In the data rows, the value 128 means zero.
Here are some points, each followed by its number:
Array([173,  98, 175, 130, 119, 120,  98, 144,  79,  93, 128,  78,  99, 128, 129, 101]) 0
Array([188,  69, 186, 193,  25, 101, 189, 116, 110, 200,  83, 109, 127,  56, 149,  66]) 1
Array([124,  92, 183,  60, 130, 124, 117, 122,  83, 120, 148, 127, 102, 184, 151, 114]) 2
Array([168, 118, 159, 118, 153, 115, 148, 128, 166,  77,  77,  72, 118,  55, 120, 116]) 3
Array([132, 135, 120, 123, 121, 162, 130, 143, 129, 104, 130, 120, 116, 135, 134, 132]) 4
Array([103, 132, 137,  44, 167, 100, 156, 109, 134,  99, 136, 168, 202, 166, 154, 105]) 5
Array([172,  59, 123, 148,  15, 122, 167, 145, 118, 231,  88, 106, 154,  75, 133,  51]) 6
Array([121, 146,  78,  96, 130, 149, 184, 205, 200, 139,  45,  63, 114,  43, 181, 115]) 7
Array([108, 104, 125, 162, 106, 153, 142, 131, 116, 161, 139, 110, 159, 117, 134, 143]) 8
Array([124, 101,  85, 185,  90, 140, 125, 158, 144, 148, 164, 141, 207, 120, 104, 132]) 9
Array([107, 149,  79, 139, 124, 156, 142, 108, 139, 127, 125, 136, 137, 130, 146, 135]) 10
Array([127,  89, 173, 129, 107, 133,  56,  99,  97, 129, 154, 134, 144, 191, 123, 167]) 11
Array([105, 107, 127, 119, 118, 135, 133,  99, 139, 100,  95, 105, 162, 156, 162, 119]) 12
Array([165, 173,  50, 166, 139, 142, 174, 144, 176, 111, 122, 165, 128,  56,  89, 138]) 13
Array([153, 126, 118, 185, 100, 151,  56, 118,  41, 187, 200, 170,  85, 188,  99, 147]) 14
Array([127, 133, 128, 152, 111, 110, 188,  93, 156, 106, 145, 189, 174, 138, 130, 147]) 15
Array([ 71, 137, 102,  88, 127, 110, 172, 112, 152, 132,  99, 126, 114, 154, 153,  96]) 16
Array([119, 124, 108, 206,  97, 150, 145, 108, 138, 136, 127, 127, 130, 112, 139, 173]) 17
Array([163,  50, 135, 218,  44, 172, 222, 115,  80, 220, 156, 113, 155,  68, 162, 140]) 18
Array([ 91, 114, 125, 140, 117, 131, 138, 144, 155, 116,  87,  79,  89, 111, 166, 136]) 19
Array([ 94, 146, 131,  69, 190,  90, 117, 106, 153,  38, 138, 149, 103, 181, 115, 127]) 20
Array([139, 100, 148,  73, 143,  98, 127,  57, 138,  50, 102, 115, 127, 156, 146,  99]) 21
Array([148, 146, 140, 131, 135, 106, 126, 137, 139, 111,  95, 110,  79,  82, 126, 122]) 22
Array([199, 137, 128, 186,  84, 141,  75, 140,  80, 177, 139, 133,  42,  94,  77, 154]) 23
Array([130, 183, 156, 121, 163, 112, 149, 176, 114, 194, 150, 161, 100,  76, 112, 124]) 24
Array([134, 129, 147, 113, 117, 104, 115, 145, 123, 105, 118, 133, 105, 121, 128, 106]) 25
Array([113, 172,  84, 112, 169, 150,  56, 185, 147,  97, 157, 138, 118, 148,  84, 170]) 26
Array([123, 113, 133, 131, 136, 122, 105, 128, 120, 110, 126, 104, 143, 145, 132, 123]) 27
Array([ 62, 156,  78, 123, 139, 123, 158, 100, 161, 106, 134, 100, 166, 111, 123, 171]) 28
Array([119, 152, 135,  64, 155, 132, 154,  87, 160, 101, 120, 182, 178, 155, 158, 163]) 29
Array([ 90, 154, 121,  46, 158, 100, 131, 130, 194,  53,  55,  27,  81,  63, 132, 125]) 30
Array([ 98, 140, 124, 145, 146, 140, 120, 126, 135, 110, 135, 132, 135, 155, 141, 163]) 31
Array([117, 155, 130, 160, 139, 114, 130, 109, 124, 104, 165, 165, 108, 164, 106, 138]) 32
Array([113, 170, 143, 126, 176, 125, 186, 132, 132, 114, 177, 180, 149, 116, 122, 136]) 33
Array([ 85, 154, 124,  41, 161,  89, 147, 126, 203,  67,  38,  25,  67,  44, 133, 128]) 34
Array([120,  87, 129, 108, 126, 159, 122, 102,  84, 127, 145,  95, 118, 164, 156, 113]) 35
Array([159, 137, 158, 119, 153, 138, 155,  84,  76, 114, 182, 162,  96, 157, 116, 143]) 36
Array([156, 167, 140,  76, 166, 124, 145, 100,  90, 139, 142, 161,  87, 109, 114, 105]) 37
Array([157, 178, 122,  81, 184, 123, 138, 110, 104, 141, 145, 162,  77, 104, 109, 130]) 38
Array([123, 147, 117, 132, 118, 127, 121, 189, 158, 140, 117, 121, 130,  90, 118, 159]) 39
Array([118, 133, 130, 148, 123, 120, 175, 136, 137, 156, 131, 136, 148,  95, 138, 112]) 40
Array([192, 123, 118, 214,  82, 148,  87, 119,  70, 171, 169, 121,  32,  92,  92, 158]) 41
Array([127, 142, 113, 136, 127,  93,  78, 115, 102,  90, 137, 125, 164, 160,  81, 136]) 42
Array([126, 120, 129, 142, 125, 144, 148, 120, 125, 130, 113,  88,  92,  95, 145, 146]) 43
Array([152, 123, 160, 111, 137, 158, 128, 156, 144, 158,  92,  91, 129,  77, 160, 122]) 44
Array([117, 138,  88,  67, 140, 138, 156, 133, 142, 128, 121, 137, 116, 130, 137, 119]) 45
Array([171, 120, 162, 124, 136, 111, 131, 142,  93, 160, 127, 138, 164,  90, 125,  93]) 46
Array([ 64, 128, 101,  75, 129, 123, 177,  91, 156, 137,  95, 131, 115, 159, 168,  94]) 47
Array([ 87, 131, 152, 127, 137, 130, 122,  93, 146, 133, 102, 135, 146, 169, 151, 173]) 48
Array([169, 133, 130, 138, 142, 119, 110, 150, 110, 133, 153, 142, 118, 114, 102, 120]) 49
Array([ 90, 158, 135, 101, 135, 107, 113, 169, 168,  64,  71,  46,  57,  93, 130, 160]) 50
Array([111, 131, 130, 150, 123, 107, 133, 153, 163, 132, 111, 124, 160, 111, 126, 100]) 51
Array([ 98, 125, 139, 182, 115, 114, 120, 174, 146, 121, 132,  80, 188, 106, 118, 148]) 52
Array([105, 139, 146,  50, 143, 115, 164,  85, 156, 106, 119, 178, 193, 163, 145, 145]) 53
Array([117, 129, 126, 191, 125, 137, 148, 140, 152, 134, 131, 147, 169, 124, 114, 155]) 54
Array([121, 118, 131,  55, 147, 120, 172, 130, 177, 123,  68,  93, 152,  72, 169,  68]) 55
Array([120, 104, 124, 159, 128, 153, 145, 138, 106, 159, 141, 114, 158, 119, 138, 138]) 56
Array([173, 121, 135, 134, 124, 146,  67, 108,  85, 102, 137, 124,  76, 152, 111, 138]) 57
Array([ 89, 148, 159, 118, 135, 103,  69, 145, 174,  48,  68,  40,  80, 113, 110, 151]) 58
Array([153, 176,  58, 155, 146, 140, 164, 137, 166, 105, 129, 157, 112,  65, 100, 139]) 59
Array([ 91,  93,  99, 133, 107, 139, 171, 115, 151, 121, 139, 135, 192, 166, 162, 131]) 60
Array([126, 161, 163,  60, 154, 110, 109, 153, 149,  91, 119, 145,  40, 138, 120, 154]) 61
Array([132,  84, 170, 120, 112, 131,  67,  91,  97, 129, 150, 133, 152, 174, 132, 158]) 62
Array([ 81, 156, 116,  93, 193, 134, 138,  78, 133,  74, 145, 167, 156, 201, 138, 142]) 63
Array([120, 143,  65,  96, 169, 141,  12, 154, 131,  90, 123, 100, 127, 174, 109, 125]) 64
Array([207,  79, 167, 181,  55, 116, 152, 135,  90, 183, 125, 126, 116,  70, 109, 110]) 65
Array([148, 118, 110, 141, 118, 123, 127, 136, 108, 147, 162, 138, 112, 131, 102,  97]) 66
Array([ 64, 189, 117, 134, 155, 125, 170, 141, 137, 193, 128, 144,  49, 104, 140, 146]) 67
Array([126, 149,  97, 149, 133, 133,  94, 155, 123,  96, 157, 133,  92, 156,  93, 128]) 68
Array([157, 113, 169,  97, 128, 102, 112, 162, 126, 119, 102, 106, 169, 131, 139,  83]) 69
Array([ 92, 148, 145,  95, 105, 129, 165, 146, 163, 139,  84, 126, 100, 108, 160, 144]) 70
Array([ 72, 174, 133,  99, 161, 109, 176, 102, 161,  94, 103,  94,  80,  99, 139, 129]) 71
Array([179, 115, 162, 120, 150, 129, 141, 130, 172,  83,  79,  74, 121,  52, 120, 123]) 72
Array([187, 104, 163, 133, 108, 121, 143, 137,  99, 180, 121, 124, 163,  86, 119,  82]) 73
Array([107, 121, 139,  42, 160, 100, 180,  97, 159,  89, 150, 169, 204, 170, 145, 110]) 74
Array([ 91, 105, 147, 140, 120, 130, 138,  98, 102, 145, 155, 122, 149, 184, 172, 114]) 75
Array([127, 119, 145,  57, 139, 120, 159, 124, 165, 110,  73,  77, 151,  63, 146,  81]) 76
Array([139, 131, 146, 110, 124, 120, 107, 137, 131, 101, 114, 115, 107, 120, 126, 116]) 77
Array([ 15, 182, 105,  86, 229, 149,  82, 161, 190,  28, 138, 113, 115, 201, 153, 220]) 78
Array([118, 177, 149, 164, 156, 108, 158, 169, 130, 187, 150, 154, 103,  76, 110, 137]) 79
Array([ 52, 158,  82, 122, 142, 135, 157, 113, 150, 109, 120,  98, 194, 126, 136, 165]) 80
Array([142, 128, 127, 135, 126, 134, 104, 150, 131, 149, 123, 128, 151, 144, 126,  98]) 81
Array([122, 151, 117, 128, 137,  93,  83,  99, 111,  85, 144, 121, 165, 161,  78, 140]) 82
Array([130, 133, 110, 146, 139, 149, 128, 118, 104, 129, 168, 167, 103, 149, 124, 174]) 83
Which three points above are nearest to each new point? Their numbers follow each, nearest first.
Array([144, 151, 143, 147, 146, 104, 135, 123, 130, 128,  87, 105,  81,  86, 132,  96]) 22 77 43
Array([ 49, 145,  91, 139, 176, 141, 108, 146, 149,  98, 138, 114, 132, 158, 135, 154]) 31 80 28
Array([121, 138, 134, 133, 129, 116, 193,  94, 150,  87, 132, 189, 177, 148, 132, 147]) 15 29 53
Array([111,  94, 125, 120, 127, 155, 136, 110,  99, 134, 121,  86,  96, 154, 162, 120]) 35 43 27
Array([ 76, 161, 102, 100, 196, 140, 147,  89, 145,  65, 133, 164, 149, 217, 147, 137]) 63 20 29
Array([127, 165, 166, 119, 168, 103, 171, 190, 117, 193, 150, 165, 110,  85, 112, 114]) 24 79 40
Array([110, 100, 164,  76, 120, 118, 107, 115,  80, 120, 146, 130,  96, 184, 144, 116]) 2 35 62
Array([139, 173, 125,  64, 157, 100, 141, 172, 176, 106,  62, 101,  71,  70, 148, 101]) 22 76 30
Array([150, 117, 120, 181,  98, 159,  56, 130,  42, 192, 187, 179,  81, 196, 103, 154]) 14 83 57
Array([126, 149,  80,  63, 140, 150, 120,  93, 125, 157, 150, 180, 135, 150, 126, 147]) 45 10 83
Array([ 65, 169,  85, 126, 134, 166, 133, 163, 148, 201, 124, 121,  92, 117, 143, 165]) 67 39 10
Array([118,  85, 147, 103, 114, 150, 143, 104,  95, 136, 118,  87, 119, 153, 166, 112]) 35 75 12
Array([ 98, 181, 129, 125, 172, 120, 196, 157, 146, 133, 170, 167, 147, 110, 124, 144]) 33 40 79
Array([169, 149, 123, 196, 110, 135,  61, 165, 117, 133, 138, 108,  55, 107,  74, 141]) 23 41 68
Array([118, 102,  83, 159,  90, 143, 120, 147,  98, 180, 181, 165, 189, 184, 119, 114]) 9 56 8
Array([ 95, 181, 101, 118, 144, 122, 125, 156, 156, 179, 116, 151, 134, 111, 120, 137]) 39 51 10
Array([132, 156, 111, 123, 159, 134, 129, 159, 102, 215, 159, 142, 105, 103, 103, 108]) 24 79 66
Array([151, 101, 154,  87, 133,  93, 115,  71, 137,  43,  98, 130, 151, 163, 152,  93]) 21 12 27
Array([ 99, 119, 105, 115,  66, 171, 167, 155, 151, 184, 108, 118,  93, 107, 175, 177]) 70 43 19
Array([ 91, 138, 142,  84, 124, 131, 148, 142, 149, 123, 112, 131,  86, 115, 178, 161]) 70 19 45
Array([202, 127, 119, 198,  60, 138,  80, 144,  83, 192, 127, 125,  51,  86,  73, 148]) 23 41 65
Array([122, 114,  80, 182,  94, 156, 118, 164, 137, 164, 161, 146, 199, 142, 117, 138]) 9 54 8
Array([198,  72, 158, 196,  65, 123, 134,  93,  80, 179, 132, 130, 123,  92, 111,  98]) 65 73 1
Array([ 68, 145,  90, 126, 139, 104, 136, 114, 168, 130, 128, 139, 114, 153, 135, 112]) 16 10 47
Array([104, 167, 127, 154, 151,  99, 132, 142, 148, 144, 127, 154,  94, 107, 108, 136]) 79 22 32
Array([129,  96, 174,  84, 119, 154, 129, 156, 104, 155, 110,  75, 127, 123, 150, 141]) 44 43 35
Array([116, 119,  88, 140, 119, 150, 148,  92, 127, 120, 128, 126, 120, 156, 145, 123]) 10 4 12
Array([163, 136, 138, 126, 126, 126, 105, 145, 112, 149, 158, 133, 124, 117,  93, 114]) 49 66 81
Array([ 90, 155, 118,  87, 190,  89, 108, 110, 144,  45, 143, 145, 115, 170, 121, 142]) 20 63 82
Array([223, 114, 134, 172,  85, 143,  15, 195, 120, 165, 105,  96,  86,  80, 100,  91]) 23 49 0
Array([ 91, 103, 131, 142, 102, 134, 139, 103, 100, 157, 135, 131, 139, 193, 155,  95]) 75 35 12
Array([122, 136,  81, 156, 109, 170, 112, 168, 137, 160, 124, 119, 106, 102, 127, 145]) 39 4 10
Array([ 90, 111, 145, 136, 121, 131, 137, 123, 144, 113, 100,  87,  86, 119, 156, 150]) 19 43 70
Array([ 52, 156, 127,  95, 163, 148,  96, 165, 159, 102, 103,  98, 149, 161, 161, 163]) 31 48 80
Array([ 99,  98,  92, 153, 101, 138, 145, 122, 148, 122, 130, 141, 184, 165, 142, 146]) 60 54 10
Array([140, 131, 111, 141, 104, 146, 129, 147, 118, 108, 134, 118, 108, 131, 123, 134]) 4 77 27
Array([178,  91, 146, 182,  60, 119, 155, 121,  98, 170, 116, 116, 106,  83, 125, 121]) 65 73 1
Array([192, 130, 157, 141, 136, 106,  97, 139,  87, 108, 159, 132,  86, 121,  82, 111]) 49 57 0
Array([113, 149, 118, 170, 137, 138, 136, 133, 153, 126, 145, 133, 170,  96, 110, 172]) 54 31 17
Array([ 86, 118, 102, 113,  70, 151, 185, 156, 154, 188, 103, 110, 120,  81, 180, 159]) 70 19 40
Array([ 99, 101, 126, 134, 108, 134, 141, 121, 160,  97, 111, 121, 132, 165, 155, 147]) 12 31 48
Array([ 21, 186, 100,  74, 225, 153,  55, 160, 180,  29, 131,  97, 109, 195, 145, 209]) 78 26 20
Array([121, 158, 101, 135, 153, 141,  88, 163, 121,  98, 153, 119,  79, 160, 103, 132]) 68 26 4
